Each path below is one point turned by a fixed rotation once a step. After each direction that follows a path, write how fast that rotation turns it, in deg/step (0 if it stays still).
Each turn is a multiple of 5 degrees from 10 to 175, or 0.
Each row of a path follows its step; steps can be skipped.
Rotation 1:
step 5: [ -6   3  -6   7  -4   6 -15  -6   5 -10   3  13  -1  -5  11  -5   3  -5
  -1  -9 -22   1  -6   1 -18 -18  -9   0 -11  -1  11  -3   6   6  21  -7
  -7  -1 -13  -1 -19   7  13   6  -4  -8  -4 -19   5   8]
step 8: [ -2 -10 -13  -5  -1  14   3   6   9  12   1 -10   1 -11 -16 -14  20  -5
   8 -14  -8   6 -11  -9  -5   4   2  14  -4 -13   4   7  13   6   5   3
  22   1   1 -12 -10   7   1  12   3  -4  -7  -7  -4   8]
step 12: [ -7  -4   8  -4  -2 -18   1  15  -9   1  -1   0  -3  -3 -12   6   4   5
  -4  10 -24   1  10   0  -3  10   6  -3  -8  11   0  15  10   9  -5  -7
  10  -3  -1 -29 -11 -17   4   1  10  -6  -3  -4   0  12]
step 13: [  6 -12  -9   1   6  -4  -5  11  11   9  13  13  -7   1   9 -18  -2 -10
  -7 -16  -8  -1  -2   2  -9  -9 -16   4   0   3  11  11   1 -10   9   4
  -3 -16  -1   0   9   0  -6   8 -15  -6  19 -12  -7  17]
step 17: [  4 -14 -11   1 -14 -15 -13  -4  14   8   5  -4 -14  -3 -16  14  -5  -9
  -6   3   0  -6  14  -2  11 -10   2  -5  -4   6  18  -9  14  -6   3  -1
  -4  -5  -7 -14   3   4  -4 -14  -6   5   0 -24   1   1]
step 22: [ -5   3  24   2  -5  18  12   0  -2  -2  -3   6  -1   2  -4  -2  13 -16
 -12   1  -9  15   5  14  -8  -5   5   5  -5   7  20 -14  18  -3  -6   5
   7  -1  -4 -12  -6  10  10  -6   6  11   6 -13  -4   1]
step 24: [ -6  -8   4 -13   2  -7   8  -1  -1  -1  10   1   7  15   1  -8  -5   6
  -7   1 -10   9  -3 -11  -9  -8 -14   5  -1   1  -2  11   6   8   0   2
 -11  -4   4 -11  17  15  16   6 -19 -10   2 -19   0  24]
step 25: [  1  -3   4  -3  -2   7 -10  14   5  12  -4 -16  -4   7  -3   2  17   5
  -2   2  -6 -15 -10   4   4 -11  -2   1 -14  -9  11   6  15 -21   1   5
  12   8 -10  -6   9  -9 -10 -23   3   8   1 -13  -6   5]
step 32: [ -1 -22   4 -17  -9   2   6   6  10   3  14   3  16   3  -5   5  -9 -13
 -17   4  -9  -8  -1 -12 -11 -12   4  -5   2   2   4  -3  -5 -19 -22   1
  -5  -2  -3   3  10   2  10  11   1  -8   9 -14  -6  -5]
step 34: [  9  -9   5   0 -19   1   7   4  19  -1  12   6  -5   1 -17  -7  12 -11
  -6 -24  -9  -2   8   0   6   0  -4  -2  -9   1   9  11   6   9   5   6
  -7 -16   3  11 -15   2  -4   3 -14   1  -7   1   5  19]
Directions:
[ 2  2  4 -2  0  3 -3 -1 -6 -2 -4 -1 -5 -1  3 -1  2  2  1  3  0  1  1  7
 -7 -1  3 -2 -1 -1 -1  4  2  5 -1  1  4  1  3 -1  4  2  2  1  0 -4 -4 -2
  1 -2]
170
[-1  2 -3 -6  2  2  3 -2 -3  7 -5 -2  0 -1  2 -2 -1  2 -4 -1 -2 -5  1 -2
 -1 -1 -1  0  1  2 -2 -4  4  0 -1  9 -2 -2  0 -3 -4  1  0 -1 -2  1  1 -1
  4 -3]
135
[ 0  1 -1  3  1 -1  4  6 -6 -1  1  0  2  2  4 -5  2  1  7 -1 -3  3  2  1
  0 -3 -1 -2  2  3  0 -3 -5  0 -1  4  0  2  1 -2  2  1  0 -6 -4 -2  2  0
 -6  1]
125
[-3  1  0 -5  2  0 -4  3 -3 -3  4  3 -2 -5  0  4  1  1  2  4 -1  1 -2  3
  2 -3  1  1  0  4  0 -1  3 -6  1 -3 -1  3  1 -3 -3 -3 -3 -7  2  0  2 -2
  4 -1]
140
[ 1  1 -2 -1 -6  2  3 -3  5 -2  2  1  5  0  6 -1  1  6 -2  3 -4 -1  5  1
 -2  0 -1  3 -3  0  3  3 -2 -3 -2  1  6  2 -1 -1 -2 -1  1 -2  6  0  3  3
  1  2]
110
[-3 -1  1  0  2 -1 10 -1 -1 -1 -2 -1  6 -3  0 -3  3  1 -3  2  2  2  0 -1
  0  2  5  1  6  0 -1  2  6  2  4 -6  3  2  0 -2  1 -3 -3 -1 -1 -1 -3 -2
 -1  0]
175
[-2 -4  3 -1 -1 -5 -1 -3  1  2  1 -2  0  0  4  4  2  3 -2 -2  3 -6 -1  2
 -2  0  0  6  4 -3  2 -4 -3 -5 -2 -3  0 -1  5 -1  6  3  3 -5 -4  0 -1  0
 -1 -1]
100
